50 stands for zero in the data rows.
Some points, each followed by its number:
48 71 52 56 63 61 47 48 41 47 56 41 61 48 62 53 63 57 40 46 50 40 61 53 48 42 58 11 55 57 71 62 0
48 45 21 49 48 31 72 63 50 47 53 54 40 18 35 53 38 57 43 48 61 32 65 59 54 66 56 36 54 54 68 60 1
56 35 50 67 48 20 59 53 53 42 54 69 32 28 43 58 25 63 38 58 51 56 49 59 48 59 54 31 58 59 62 55 2
37 47 86 54 79 64 40 46 52 57 48 45 48 58 69 48 55 62 43 62 39 71 35 32 31 46 58 47 53 51 56 43 3
65 52 60 79 47 16 52 63 52 36 52 56 27 44 38 65 22 58 38 56 31 64 43 63 50 56 64 52 36 55 55 44 4
45 49 74 59 60 53 41 48 43 54 43 59 51 45 49 46 57 59 49 53 51 51 34 41 47 45 43 44 52 49 54 51 5
53 69 39 40 39 40 43 43 29 52 60 62 33 74 62 55 46 53 79 32 53 71 63 40 49 58 42 58 53 70 38 54 6
68 56 40 48 38 61 51 60 69 36 71 54 56 73 42 35 52 29 29 48 59 74 52 46 65 40 61 44 45 47 49 44 7
63 65 66 50 65 55 24 34 30 60 52 18  5 79 49 94 50 72 38 53 38 77 32 44  5 97 83 59 25 55 27  4 8
50 46 61 40 99 83 59 33 56 63 51 47 39 59 43 58 55 58 33 71 63 78 29 27 47 50 50 30 49 41 84 30 9
48 32 34 57 63 61 43 61 50 56 39 46 66 51 49 33 35 47 51 54 42 47 69 67 52 50 55 39 48 48 63 62 10
50 40 38 38 60 56 57 47 55 51 53 52 78 54 41 34 39 29 58 59 36 54 66 54 45 42 43 71 53 53 40 64 11
55 45 28 48 36 60 56 47 61 55 51 62 69 45 57 43 66 33 40 29 45 23 35 48 64 31 50 72 52 55 38 61 12
44 63 37 36 48 54 70 60 61 37 53 45 70 43 73 42 59 49 39 43 41 33 47 47 68 52 56 48 56 54 57 55 13
44 70 87 53 32 29  8 54 58 33 37  6 43 65 41 76 28 73 53 67 35 73 40 44 37 69 82 74 36 50 15 24 14
41 56 55 48 51 61 54 53 48 52 37 39 48 58 57 27 59 38 48 42 45 61 53 32 26 34 37 36 46 42 47 54 15
77 13 39 46 49 66 79 18 82 61 81 59 73 37 78 54 68 38 41 57 66 18 38 69 49 22 44 80 47 62 61 77 16
41 47 38 39 39 59 54 55 61 52 51 44 68 40 60 43 57 46 42 30 46 19 34 37 82 54 42 48 44 37 51 54 17
46 56 33 40 49 52 63 54 40 54 56 21 63 53 56 36 52 29 53 43 56 47 72 39 46 43 41 31 44 48 53 52 18
42 43 24 24 52 65 64 54 51 65 47 51 55 52 60 39 61 25 49 55 59 62 58 35 47 34 45 40 56 38 59 57 19
53 43 39 33 36 33 54 37 31 46 69 89 35 65 56 37 49 39 69 63 40 82 39 51 53 45 18 43 78 27 49 53 20
40 61 73 61 59 52 37 65 44 53 49 78 54 37 50 55 43 56 42 51 71 48 47 39 62 41 51 40 63 76 55 63 21
50 50 46 65 45 46 44 48 39 41 50 78 55 46 56 34 62 71 73 31 60  4 55 43 85 41 47 56 67 66 64 49 22
46 74 26 56 23 39 66 54 45 44 37 44 28 48 42 63 62 44 66 34 52 37 59 69 50 45 55 78 42 52 54 40 23
81 73 63 53  8 30 23 41 59 37 72 48 45 51 43 76 23 46 54 41 50 21 47 48 50 62 55 69 55 79 20 50 24
Which three points above are nearest to each new point? Their numbers follow each, smallest number first.
40 43 65 65 70 50 48 56 47 52 40 42 74 59 56 40 45 53 54 62 66 56 39 50 64 44 40 34 45 53 64 51 --> 5 10 21
50 59 68 62 34 39 39 55 40 52 49 80 27 39 43 62 57 57 50 44 41 33 34 45 47 47 40 49 65 51 41 50 --> 2 5 21
37 43 48 52 42 57 49 49 63 45 41 52 56 42 47 41 55 42 46 50 41 30 36 55 72 53 37 56 51 30 39 50 --> 12 13 17
46 50 54 56 47 42 47 58 51 59 34 52 54 39 42 43 52 47 49 46 50 40 42 49 66 40 44 46 55 45 53 51 --> 5 10 17
52 59 50 36 30 38 32 57 51 54 40 11 43 63 45 59 33 49 55 48 42 67 58 47 43 69 58 67 26 48 25 29 --> 6 14 23
45 65 41 65 42 50 71 55 48 60 29 57 20 32 62 61 56 60 62 27 51 62 71 65 40 59 64 74 47 57 59 66 --> 1 6 23
54 57 60 47 88 68 52 21 30 50 71 46 42 52 41 75 76 52 34 87 81 68 38 33 48 34 52 32 44 65 80 35 --> 3 5 9
44 51 55 49 55 50 44 57 39 45 46 56 62 46 43 36 44 43 51 62 44 53 48 48 50 41 44 45 55 45 52 48 --> 5 10 15
44 49 26 23 57 66 67 57 62 60 40 47 53 57 53 47 57 39 48 46 60 68 49 48 47 57 30 30 50 33 60 48 --> 15 18 19
53 43 34 63 36 37 61 51 54 43 46 57 48 31 34 46 51 39 35 39 47 19 61 73 76 51 45 31 44 46 58 45 --> 1 10 17
59 53 73 43 71 62 48 34 40 48 66 23 43 64 49 78 47 61 56 71 49 65 48 30 30 61 67 49 42 51 65 49 --> 3 5 9
35 55 47 41 56 64 54 56 74 39 52 58 75 44 61 51 50 54 31 62 39 48 35 55 57 44 66 62 68 47 61 62 --> 5 12 13
55 44 60 62 53 28 56 49 48 38 50 75 41 35 33 55 24 51 43 69 52 65 44 60 44 61 47 32 58 53 65 54 --> 2 4 5
47 49 24 19 44 52 66 57 48 50 50 54 42 47 51 27 72 20 49 37 36 62 56 38 53 49 25 60 53 31 44 61 --> 15 18 19
53 50 56 46 63 50 48 53 48 41 45 45 63 47 49 34 42 40 49 68 59 59 44 43 70 39 39 43 50 52 64 52 --> 5 10 18
42 41 60 55 51 58 46 53 53 51 41 56 67 51 38 46 45 41 44 55 51 55 44 46 59 33 52 54 58 46 47 53 --> 5 10 11
45 47 58 59 56 46 41 51 43 66 41 45 51 38 45 43 59 61 47 46 47 35 50 57 58 37 52 45 49 43 46 50 --> 0 5 10
42 45 62 59 53 49 40 59 54 50 38 54 59 40 45 43 50 55 53 60 52 40 36 42 63 38 43 44 51 43 49 50 --> 5 17 21
46 41 66 53 59 52 42 51 48 51 45 51 63 48 51 41 40 46 50 62 55 64 38 48 57 32 40 54 53 52 52 49 --> 3 5 21
70 44 63 72 24 35 53 54 53 55 48 61 35 39 56 61 57 56 69 31 44 38 57 77 23 28 50 95 46 61 45 68 --> 4 12 23
46 75 39 47 46 52 52 54 40 32 62 91 40 51 57 50 56 79 69 30 89 24 65 28 67 63 47 39 85 66 59 44 --> 6 21 22
41 47 66 59 61 70 33 54 51 54 51 53 67 54 46 50 38 47 49 57 46 47 39 46 49 45 44 30 46 49 59 67 --> 5 10 21
32 50 52 48 56 37 42 49 41 50 52 68 47 60 68 25 52 58 76 40 25 57 77 49 64 67 42 74 54 60 39 47 --> 5 6 11
